rotation steps, each row followed by its count of steps
The counts run from 0 to 526.
[  9  17  37  11 -13  -6  17   1 -17 -23 -32 -36 -31  19   7  26  29   2
 -26  31  -8  76 -12 -12 -15 -14  26 -12  51  14 -13   6  -1  14  43 -19
  15  10  -3  14 -17  15] -> 211
[  9 -26  -3   2 -18  -5  49 -13  35 -31  19 -22  -9   1   8 -22 -15   3
 -29  26  10  15  25  36 -20 -27  16 -35 -37  24 -18   1   5  -1  -1  27
 -42   1  17  35  20 -47] -> 107
[  9  28  61   5 -28 -17  30  -6 -22 -18  -7 -24 -26  29   0  12  45  20
 -18  36   3  76 -11  -9 -17   5  10  -6  45  15   9   4  -3  17  31 -17
  13  -8  -5  23  -8   8] -> 456
[ -6   4  23 -51   7 -22   4  -3  -8 -38  -6 -26 -18 -34  17 -24 -18  -6
  12  20 -20  72  19  40   2 -19   8 -31  20   4 -30  17  -7  12   4 -38
 -16  19  39  22 -17 -20] -> 50
[ 12  -5 -30 -11 -36 -13  64 -30  -3  17   3 -28  28  27  37 -19  28  16
  -3  33  44  15  15  25 -32 -10 -22 -16   3 -23  -3  15 -14 -10 -11   6
 -13 -38  34  16  21  10] -> 309
[ 27  -5 -45  -7 -12 -10  62 -10  29 -37  -9 -25 -18  30  10  30  -5 -16
 -21  15  33  12 -13  -5 -39  -6  35 -25  20  31 -14  -9  21   8  38  45
 -24 -12  -5   6  18   2] -> 356
[ 21 -18  25  26  16  10  29 -45 -39  10  -6 -42  -3  -4   0  20  17  24
 -13  28  10  55  14  15   2  25 -29  -6  -5  21  16 -19  13 -21 -37  -9
   4  20  34  24  -1  39] -> 373
[-44  43  24 -38   4  14  -3   9 -14 -34  -6  11   7  16 -18 -12 -36  30
   9 -26 -17  68 -20   0  13 -26  26  -5  16  28  14   7   6 -11 -24  24
  40   0  21  11  -8 -21] -> 333
[-27  11   5 -24  -7  16  38  -6 -15 -15   1  -1  43  40   6 -41   7  40
 -18  -3 -11  29 -21 -10  25 -24   7 -25  -5  20  -9  -1  -2  19 -54 -26
 -10 -10  45  11  15 -34] -> 6
[ 13 -20  17  -3   9   3  52  -7 -11  -1 -43 -47  17 -26  29 -14 -20   4
  -2  15 -10  36  21  24   8   1  17  -8  -8 -35 -45  36 -41  -8 -18 -35
 -38  -5  24  30 -15   0] -> 99
[-39  35  36  -1 -26  17   5  12  32 -39 -20 -15  13   0  -3 -14  -9  12
 -14  -5  35  27   4  11 -17 -48  60 -28  11   7   3  -1   0  -9  17 -37
  39 -16  35   6 -22  -1] -> 217
[  3 -26 -32   8 -10  -8  43 -10 -52  12 -10 -19   2  10  19  20 -49   5
  -4  -1  20  17   9  41 -13  22  -5 -11 -14 -30   5  40 -30 -50  -5  36
  42 -25  25  21  -1  23] -> 474
[ 12 -12  -4   5 -20  24  27   2  -3  41   5 -54  16  47  22  15 -36   7
  -6   7   7  33   5  19  -4   3   0  19 -53 -17   5 -45 -11 -33 -10 -22
   8 -31  14  41   3 -13] -> 315
[  9  33   8 -34 -46 -19  39  17   5   7  -5 -30   5  40  13   6   7   7
  16  -1  37  37  -5   4 -30  15  15  15  20 -24   4 -10 -36 -11  30 -18
  17 -65  -1  23  -2   0] -> 66
[ 31  12  25 -35  11 -21  36  -1  10 -32   3 -16 -38  -3 -45  11  -3   4
   7   7  -7  53  20  16  13  15  24   5  -9  52  12 -15  15 -11 -12  54
 -36   6 -11  24  -4 -23] -> 239
[-11 -28  15  -5  38  39  25 -16 -41   4  16 -32   1  24 -26  21 -38  17
 -14  -6 -13  26  12  -4  36  36  11   1 -21  38  -2 -22   6 -23 -53  26
  -2  10   9  37 -14  -2] -> 40
[-18  17   1 -50  21   7   0  -8  32 -40 -20 -15   0  -9  23 -13 -31   3
  22  -5  -6  73 -33   6 -21 -22  37 -27  27   9 -40  -8   6  21   5 -26
 -22   7  13  13 -16 -11] -> 52
[-20  25 -25 -41   8  17  11   3  10 -13  -3 -32  23  19  -4   1 -23   7
 -12  -1  13  29 -18  -9   7 -52  39 -44  32  25  -5 -38  20  10  33 -30
  35 -18  52  -6  -1   9] -> 167
[-19  11  36  -8  13  -5  60 -19 -36 -29 -10   6  21  -8 -24 -19  24  45
 -13  18  22  18  21  14  29  16   6 -24  28   4   9  50 -18 -12 -50  24
 -13 -13  21   8  -7  15] -> 93
[-11  -1  -3 -15 -29 -41  47 -14 -20 -36  16  27   0   4  16 -30  -8  29
   5  10  11  39  -3  49 -20  10 -17 -17  -4  -5   3  58 -25 -15 -28  51
  -3 -13  19  22  13 -22] -> 389
[ 26   2 -49  -2 -30  -4  26  -2 -23  -6 -34 -25 -22  20   8  44 -27  -5
  13 -28   3  48 -18   5 -33  15  -9  21  -1  29   2  15  -2 -34   4  49
  48  10  21  15  12  13] -> 523
[ 21 -33 -28 -25   1 -13  48 -14 -26 -31 -32 -38 -17  -9   4  25  25 -17
  -2  30  -1  34  25   6  11  18   4 -27   0  42 -17  23   0   5 -43  -7
 -40  34  48   0 -15   3] -> 489
[-12   8  27 -15  18   4 -22  -9  -3 -26 -24 -23 -16 -23   6  33 -36  -6
  26 -24  38  66 -24  12 -26  41  21  -7  13   6 -12  -7  -8 -14   3 -41
  22  13  35  20 -27  28] -> 378
[ 34  37  28  -4  -8 -11  41   2  38   3   8 -21  13  23 -33  10 -20  19
  -9   9  22  31 -10   7  18  -2  25   9 -41  11  43 -65  19  -5   7 -14
  -9 -27  23  11  22 -20] -> 318
[-20   5   1 -31  23  30  20  15 -26  -9  -5 -17   6  36 -36  30 -50  12
  -3 -38   1  23  -8 -18  31  33  41   7   5  39  -1 -18 -11 -25 -18  25
  32 -18   4  21 -17  -3] -> 284
[-23 -26  -4  14  -6 -19  46 -15 -32 -36  11  27   4  13  18  -7 -24  27
  -8  -2  24  22 -12  31 -18  25 -10 -30 -18 -11  -1  55 -16 -24 -45  51
  -1  -4  16  20   8  -6] -> 142
[-25 -16  25  -6  10  14 -26 -13 -12 -20 -18 -26 -12 -20  21  22 -52  -1
  17 -20  22  64 -20  26 -28  30  13  -7 -11   4 -16  -4  -8 -29 -18 -40
  15  22  39  29 -29  20] -> 379
[-32  14  41   2   6   3  35 -12 -17 -30  20   6  12  57  -4  -5  15  42
 -32  -8  28  34 -43 -40 -13  33  16 -23  40  32 -14   4  -5  23  -9   6
   0 -25  -4  28   4 -11] -> 9
[ 26 -32 -38  -8 -12 -17  46 -22  -5 -16   0 -17 -19  -3  19   6 -16  -9
  -6  -4   4  31  13  28 -29  18 -20  -4 -36  40 -24  20   5 -17 -32  45
 -30  22  30  36  18 -21] -> 438
[  6   1 -41 -18   2  -8  -2  -4 -27 -24 -44 -16 -14  11  11  51 -33  -7
  19  -8   9  61 -44   3  -6   4  14 -11   8  15  13  -6  16 -18 -16 -10
  36  35  48 -23 -11  22] -> 328
[-19 -13   8 -14  36  39  22   6 -44  -2   4 -23   5  43 -29  26 -53  14
 -16 -20 -10  20  -2 -24  39  44  26   3 -14  37  -7  -9  -8 -26 -38  25
  12  -7   4  32 -15  -4] -> 285
[ 22   4  28  11   7 -10  26 -44 -33   5 -21 -39   3 -26  -8  13  24  26
  -6  35  11  57  15  30   6  11 -25  -6  -2  15  18 -14  11 -14 -27 -21
   0  25  57  17   1  39] -> 374
[ 19   2 -55 -15 -24  -3  38  -4 -36   4 -37 -18  10  12  13  25 -31   7
   5 -15 -16  38  -4  21   9 -11 -16   8 -25  10   5   9 -13 -28 -35   8
  39  11  65   1   8   2] -> 525
[ 16  38  35 -10  -8 -28  17 -22 -11 -18 -33 -19  -5 -37 -15  12  12  12
  12   1  29  60  -4  25   0   2   3  -6  18  14  25  -3   2  -8   1 -45
  20  10  70  -1  -4  30] -> 130
[ 12 -13  -3  13 -30  -7  26   6 -22 -28 -19 -44 -41  34   7  50  13 -24
 -33   0  24  34  -6 -24 -25  21  26 -17  25  56 -18  -1   3  12  40  -9
  20  20  20  16  -2   6] -> 407
[ 25  17 -58 -71 -14 -40  43   7  -5 -24  -7  -9  -6  19  11  12 -14  -6
  28 -16  16  34 -25  -3 -17  21   5 -10  33  31 -22  -2  -5  12  12   3
  -8 -14  34   4  18 -12] -> 442
[  9  -4  26 -28   1 -11  43  16  -9 -23  14  -9 -14   5 -50   3 -21  13
 -11  14  -2  20  47  24  41  10  40  -4 -37  25  26  -1  -8 -29 -37  31
 -28  -5   5  17 -23 -33] -> 483
